The rows of X fall into a few groups, and each row is roughly a mix of its group's hidden directions.
X (164 x 13):
[[ 25 -13  -2 -12  13  11  -6  40 -24 -31  15  -8  23]
 [ -5  33  -4  16  23  31  -7  31  23 -10  25  -5  -6]
 [ 19   0  31   7 -21 -10 -24  27   2  21   8  17 -36]
 [-13 -12 -18  -8   5  20 -15 -21 -19 -29  12 -38  25]
 [  7 -35  11 -36 -41 -18   4  -5   1  20   2  -1  -8]
 [ 15  -3   0  15 -12 -42  -4  17 -27  10 -30  29  -7]
 [  7   7 -12 -11  24  18 -17  14 -46 -24  25  -5  13]
 [ 12  14  23  15  -7  -4 -13  46  38   9  -1  -9 -13]
 [ -7  43  14   4  -5  12   9   6   2  32  17  24 -31]
 [ 19  25  17  40 -13   2  -3  18 -19  23  25   0 -17]
 [ 13   5  22  13   2 -25  22  19  28  26 -19  30 -15]
 [ -4 -34  -6  13  17  -2  18  -6  18 -36 -19 -19  29]
 [-14  13 -23 -19  20  27  20 -36 -21  -7  19 -10  17]
 [-14   0  -9  22   7 -23  16 -35   9  21 -25 -17  32]
 [ 27 -17  16 -16 -21 -24 -18  31 -13   8   7  25 -23]
 [ 22 -12  19 -28 -29  -7 -14  30   4  10  20  16 -28]
 [ -2  -7  -7 -14  -2  12   5   1  64 -19  15  -6   7]
 [  9  14  23  50 -16 -13   6   8 -27  -7  10  20 -15]
 [  6  -9  -7  -1  -1  -3  14 -14 -66   5 -15   4  -5]
 [ -9  -9 -25 -16   8  14 -14 -28 -17 -38  -2 -18  30]
 [  9 -21  31 -16 -29 -13 -19  13  17  21   7  10 -33]
 [  6 -37  -6 -13  11   5   7 -19 -10 -27   1 -37  31]
 [ 21 -25  -5  -5 -15 -37  12  -8 -29   8 -33  11  12]
 [ 23  13  21  52 -11 -11 -10  19  -8  14  18   5 -12]
 [-12  -9  18 -20 -19   7   4 -31  43  23  15  -6 -14]
 [  9  21  14  24 -10 -24  26  12   8  40  -8  26  -7]
 [ 40  -4   1  -9  -1 -22 -18  45  -8 -12   3  19  10]
 [  2  25 -13 -16  16  24  18   4  30 -33  22 -17  15]
 [ -9 -38   1 -20   3  -3   0 -40 -15 -21  -3 -28  16]
 [ 15  40   3  40  25  14 -11  26  -1   3  -8   5 -10]
 [ -2   2 -15   7   2 -13 -31  11 -43 -19 -11 -34  16]
 [ 18 -21  37   1 -14 -34 -27  32   0   4  -3   4   3]
 [-11   4 -13  22  19  -4  33 -26  17   0 -31 -13  30]
 [  1 -17  -7  -8  -1   0 -13  16  54 -18  27 -18  14]
 [ 10  27  20 -14  23 -10 -24  44  -3 -13  22  -3   6]
 [  9  25   5  41   0  16 -15  14 -29 -18  30   3  -9]
 [ 19  19  -3  22  -1  -3 -16  24 -46 -16  24  16  -2]
 [-15  -4   9 -36   8  28 -10 -34  21   7  31  -7  -4]
 [ 14 -17 -21   7  20  20  -5  27 -21 -45  -5   5  14]
 [ -2 -19 -24 -16  12  15 -16 -17  -7 -37   0 -23  34]
 [ 22 -21 -19  -5 -26 -29  16 -19 -35   6 -23  -2   6]
 [  8  22  -6   0  14  22  17  16  48 -28  18   5  -1]
 [-27  -4   7 -19   0  27  -2 -41  21   0  27 -23   1]
 [ -6  28   7  29 -10   0 -22   1  26  31  -8   1 -35]
 [  0  45   3  36  32  14 -10  18   5  -5  -8  10  -8]
 [ -6  -9 -30 -53  18  25   4   1   2 -16  -3 -10  11]
 [-23  32   9  10  -7  -9   6 -16  30  38  -6   1 -27]
 [ -3  -4   1 -27  22  -8 -19  18 -27 -51   5  -4   2]
 [  8 -28 -12  10  -9 -43 -20   5  -5 -11 -35   8  20]
 [  2  10  30 -21 -10 -12  12 -15  -4  33   0  23 -39]
 [ 31 -17 -10   7  10   7   8  41 -15 -27 -16  24  13]
 [ -2 -41   5 -37 -39 -14   5 -16  -4   6  11  -4  -1]
 [ 33 -23   5   2  10   5 -17  38 -17 -27   5   2  28]
 [ 18 -23 -17  12 -23 -40 -10   6 -17  -4 -30   9  19]
 [ -8 -20 -16 -29  12  -1  25 -32 -33 -16  -2   5  23]
 [ -5 -41   7 -22   6   0   4 -35   9 -13   3 -33  20]
 [  6  14  27   4  -8 -23  16  13  11  29 -17  27 -35]
 [ 19   5  16   7  -7  -9 -18  55  25 -18   3  -6 -11]
 [-15 -22 -15 -54   1  18   5 -10   6 -24 -17  -1   4]
 [ -9  38   0  39  35  23  -7   6  11 -14  -7   0  -3]
 [ 16 -17  -6  15   7 -40  -6  20 -22 -10 -35  21  10]
 [-33   0  15 -10 -11  -4 -10 -47   6  24  10 -24  -9]
 [ -3  10  33  12   6 -19 -30  39  24  -5 -10  -2 -19]
 [ 15  -1 -11   4   5  -3  -5  39  47 -25  13  -2  17]
 [ 14  -2  30   7   0 -12 -36  44  12 -22   7  -7  -1]
 [ -7 -40   9 -40 -35 -14   4 -17   6  10   6  -4  -5]
 [ 10  24  23  54  -5 -18   5   8 -11   8  -7  18 -12]
 [  7  10  26   7  -8 -25  14   8   9  43  -5  30 -23]
 [ 15  -9  28 -21 -38  -4 -16  20  11  16  17  10 -29]
 [-31  23  19  -1  14  25 -26   5  20   6  34  -6 -16]
 [  3  -2  21  11 -19 -39  10   0   2  33 -19  29 -21]
 [-14 -31   3 -25 -12 -12   0 -23  46 -11   2 -13  15]
 [-35  -1   3 -12   3   8  -4 -32  30  10  24 -35  -2]
 [ -7  18  16  -7  17  39  18   5  32   9  31 -15 -14]
 [ -7  22  -5  22 -14 -10  -6 -17  23  37 -19  17 -32]
 [-15  21  -5   9  23  40   5  18  35 -21  17  -7  -1]
 [ -7  -2  26  11 -11 -38  19  -9  13  19 -31  20 -23]
 [ -8  -6  -9   2   1  19  22 -41 -25  39   6  -1  18]
 [ 15  33 -19  24  34  24 -10  24 -10 -18  -1   0  10]
 [ -9  35  -5  16  20  27  -6  28  27 -10  27  -9  -6]
 [ 13   1  18  10  -9 -19  -7  38  44  -3 -21   4 -17]
 [-26 -12   7  10 -16 -20   0 -45   6  21 -25  11 -18]
 [ -1 -39   3 -39 -33 -17   5 -15  -5  17  16  -7  -2]
 [ 21   3  14 -23  -3  -1 -18  43   9 -13   6  31 -25]
 [  4  18   5  12  18   2   6  22 -57  -3 -11  21  -7]
 [  4  -3 -29  12   9  34  13 -17 -41  19  14   3  18]
 [ -2 -22  -6 -58  -4  -3  -6  -1  21  20 -20  -5  -3]
 [ 27  -9 -14  15  -1 -26  -7  34 -34  -6 -21  20   9]
 [ -2 -15 -34   6   8  17 -16   1  -8 -44   0 -12  33]
 [-10  45   5  13 -10  -2 -14  16  -7  32   9  23 -26]
 [ 13 -13  -9 -22  16   6  11  33 -27 -35  16  -6  24]
 [ -3   8  25  22  -9 -13 -13  19  51   7 -17   0 -18]
 [ -1  27   1  21  14  16   7   3 -59   0  -4   4 -10]
 [  6   6  19  21   4  -6 -20  51  29 -13  -9  -1 -15]
 [  2  19   4   9  20  -7  13  10 -61  -4  -8  14  -6]
 [-30  28  18   4  14  -9 -25 -33  22   4 -14   0 -24]
 [-23  13  11  22 -10  -8 -10 -32  18  36 -17   6 -27]
 [ 15 -26 -16   7   6  20   8  32   5 -46 -13  -4  11]
 [ 23   0  12 -13  -6   6 -21  42 -15  -2  20  20 -33]
 [-33   1  18 -11 -11  -5  -8 -48   9  23   9 -21  -9]
 [-11   4 -30 -10   8  24  28 -46 -18   8   4  -2  11]
 [-12  29   4  23  -9  -7  -3   0  36  35 -11   8 -30]
 [ -1   8  29   2 -11 -32   7  -2   5  39 -13  24 -28]
 [-24  16 -14   9 -15   6  15 -45  29  16  -7  -1 -22]
 [  5  42   2  37  29  12 -24  19  -2   2  -8   4  -6]
 [ 20  -9 -34 -12   7  30 -11  15 -25 -31  17   5  16]
 [-33  -1   4  11 -12 -14   8 -39  17  21 -26   7 -26]
 [ 13 -29  -2  -7 -23 -30   2 -23 -35  17 -26   4   6]
 [ 15 -27  -4 -14 -18 -28  18 -33 -24  15 -27   4   3]
 [ 11 -50  11  -3  12 -19  18  -4  19 -16 -20 -16  16]
 [-27   1  28  -9 -18 -17 -19 -40  14   7  -5 -18 -24]
 [-23  -8  16 -11 -19 -12 -19 -43   0  28  13 -22  -8]
 [-25   6 -18  25  22  -6   6 -35  -9 -15 -17 -12  33]
 [ -7  27  20  -1   6  25  13   8  35  26  25   7 -24]
 [-11  25   7  47  15  18  12  -2  -2  -3  37  -7 -11]
 [ 20 -18  -9  -4  -3 -13   0  33  43 -27  -4   9  21]
 [  7 -29  -5 -58 -12  15  -5  11  12   5  -2  -7 -12]
 [ -7  23  11  61  -1 -10  -7 -14 -18  -6   7   1   6]
 [ 33  -6 -23  16   4   2   0  49 -18 -18  -5   3  16]
 [-25  16  13   3  -1  -6 -25 -16  31  31  24 -27  -8]
 [ 15   5  26  19 -15 -14 -21  41  28  15  -6  -3 -19]
 [ -7 -36  14 -25 -32 -23  23 -19  20  15  -9   1  -2]
 [-22  20  -1   0  24  38   1  13  20 -27  31  -9  -5]
 [ -7  17   7   8   4  27   5 -21 -52  17  -7   9 -22]
 [  3 -44  -8  -7   3 -14   1   4 -32 -32 -26  15   8]
 [ -4 -43   4 -16  10  -5   3 -26   7 -25 -10 -33  20]
 [ 17 -11 -14  23   0 -23   8  27 -26 -28 -35   8   6]
 [-30  18  20   5  -2  -8 -23 -41  13  16  -8 -10 -27]
 [ -1  34  -7  34  45   2 -12  13  -1 -11 -19  11   3]
 [  0 -15 -25 -10  10   4 -14 -12 -32 -45 -14 -10  22]
 [-10  20   2  12  24  29 -10  27  37 -13  27  -9   0]
 [ 26 -17 -24  20  -3   7   6   5 -10  26 -42  24  -6]
 [ 24  -5 -25  16  15  -4  -9  39 -25 -22 -10   9  25]
 [ 11 -26   3 -13 -20 -37   9 -22 -24  12 -32  13   6]
 [ 15  -1  24  -7 -22 -17  -5  23 -13  30  17  19 -36]
 [  2 -10   4 -10  -2 -13 -17  13  62   0  20  -8  10]
 [ -4 -39   5 -41 -36  -9   7 -13  -6  -2  18  -1  -3]
 [ 26   5  24  -1 -16   4 -12  38   2  16  10  16 -39]
 [  1  41  -3  14  -8  -1  -9  25  -6  23   4  39 -23]
 [  7 -10  -4 -12  -7  -9  -6  19  57 -26  18  -2  14]
 [ 36 -10  -6  -6   3   3   5  38 -19 -21  -6  38  -1]
 [  8  35   8  50  12  -8  22  12  -5   9  17  10  -1]
 [ -3 -15   8 -11 -21 -26 -15  -6  57   0   2  -6  13]
 [  7  40  -1  41  31  15 -12  19  -7  -3 -13   5  -5]
 [  6 -47   9 -24  -7 -11  17 -35   2 -11  -9 -17  10]
 [-15   4  -2  23  -5 -21  -9 -22  18  17 -37  29 -25]
 [-13 -14  -1 -45  -5  16   5 -11  43  12 -10 -17  -1]
 [-24   8  12   2  -5  -1 -23 -30  17  25  30 -35  -6]
 [-27   5  12  -6  -7  -1 -13 -40  16  34  17 -25 -13]
 [ 19  18   4  -9   6   2 -50  -9 -37   7  21  -3  -2]
 [ -6  23  -9  29  26  14   4  18 -49   8  -3 -11  -2]
 [ 21   1 -28  30   0  37  23  20  20  -1   6   4  19]
 [ 21  23  -5  30  17   5  -1  32 -42  10  -6   8  -5]
 [-17   3 -30   0  25  -8  19 -28 -10 -12 -17  -9  40]
 [-12  19  -8  11  16  13   9  -2 -61  10  -6  -4 -13]
 [  4  36   3  43  33   1   0  14  12  -3 -23  12  -1]
 [-26   6  14 -14 -12  27  10 -34  30   8  24  -7 -22]
 [-12   9  -4 -12   5  46   4 -12  20  -3  37 -26   5]
 [  7 -27   7 -16 -16 -38   6 -21 -35   8 -24  10   7]
 [-20  30  -3   4  21  32  -3  18  24 -22  31  -9  -7]
 [-28  -8  19  -3 -11 -21 -26 -29  13  33   8 -26   0]
 [ 24   8   0  -1  19  21 -20  38 -20 -18  28  -9  19]
 [ -1  -6   0   6  -6 -12   3 -22 -59  25 -20  -5  -5]
 [ -3 -13 -22   1  13  29 -12   7   2 -33  17 -35  27]]
One row of each group comes first, with its name. Which group is each row after those in?
[ 13   7  23  -2 -19 -15 -29  24 -19  22  15  19 -33] -> <98>
[ -8 -36   3 -11  19  11  15 -25  17 -29  -2 -28  22] -> <77>
[ 29  -1 -14   2   9  12  22  32 -20 -30 -15  31   4] -> <70>
[ 15   1  25  12 -18 -23 -24  41  31  -4   0   1 -13] -> <81>

[-14  11  -1   5  -8   3  15 -44 -34  29 -20  -7 -15] -> <70>
[  3  -3 -12  27  19  21  18  52   9 -17 -11   5   5] -> <81>
[ 15  36   2  43  26  12  -1  21  20   0 -17   0   3] -> <98>
[-14  -4  13 -27 -17 -18 -19 -33 -35  12  14 -14 -17] -> <81>
[ 10   3  -2   0  -2  -6 -15  35  55 -15  16   2   9] -> <70>
[ 10  32   7  44   3   7  11  18 -23  -6  30  10  -9] -> <98>
[-15   4  -4   9 -20 -13  22 -27  36  26 -24   9 -22] -> <81>
[  4 -21 -28 -19   9  22 -23  -9 -22 -34  15  -6  24] -> <77>
[ -8  31 -13  22   8  18   4  -1 -46  25  -6  -5 -20] -> <70>
[-27  48 -12  16  12  20 -24  13  -3 -16   1   9 -13] -> <77>
[-11   2  20 -23 -27 -39  18 -16  21  28   1  -1 -11] -> <81>
[-16  14   3   7  22  36  -9  23  24 -27  29  -9   2] -> <70>
[ -2  25   9 -10   0  34   9   1  30  26  38 -16  -3] -> <77>
[ 11  25  -4  51  16   0  15  13 -29 -14  10  10   3] -> <98>
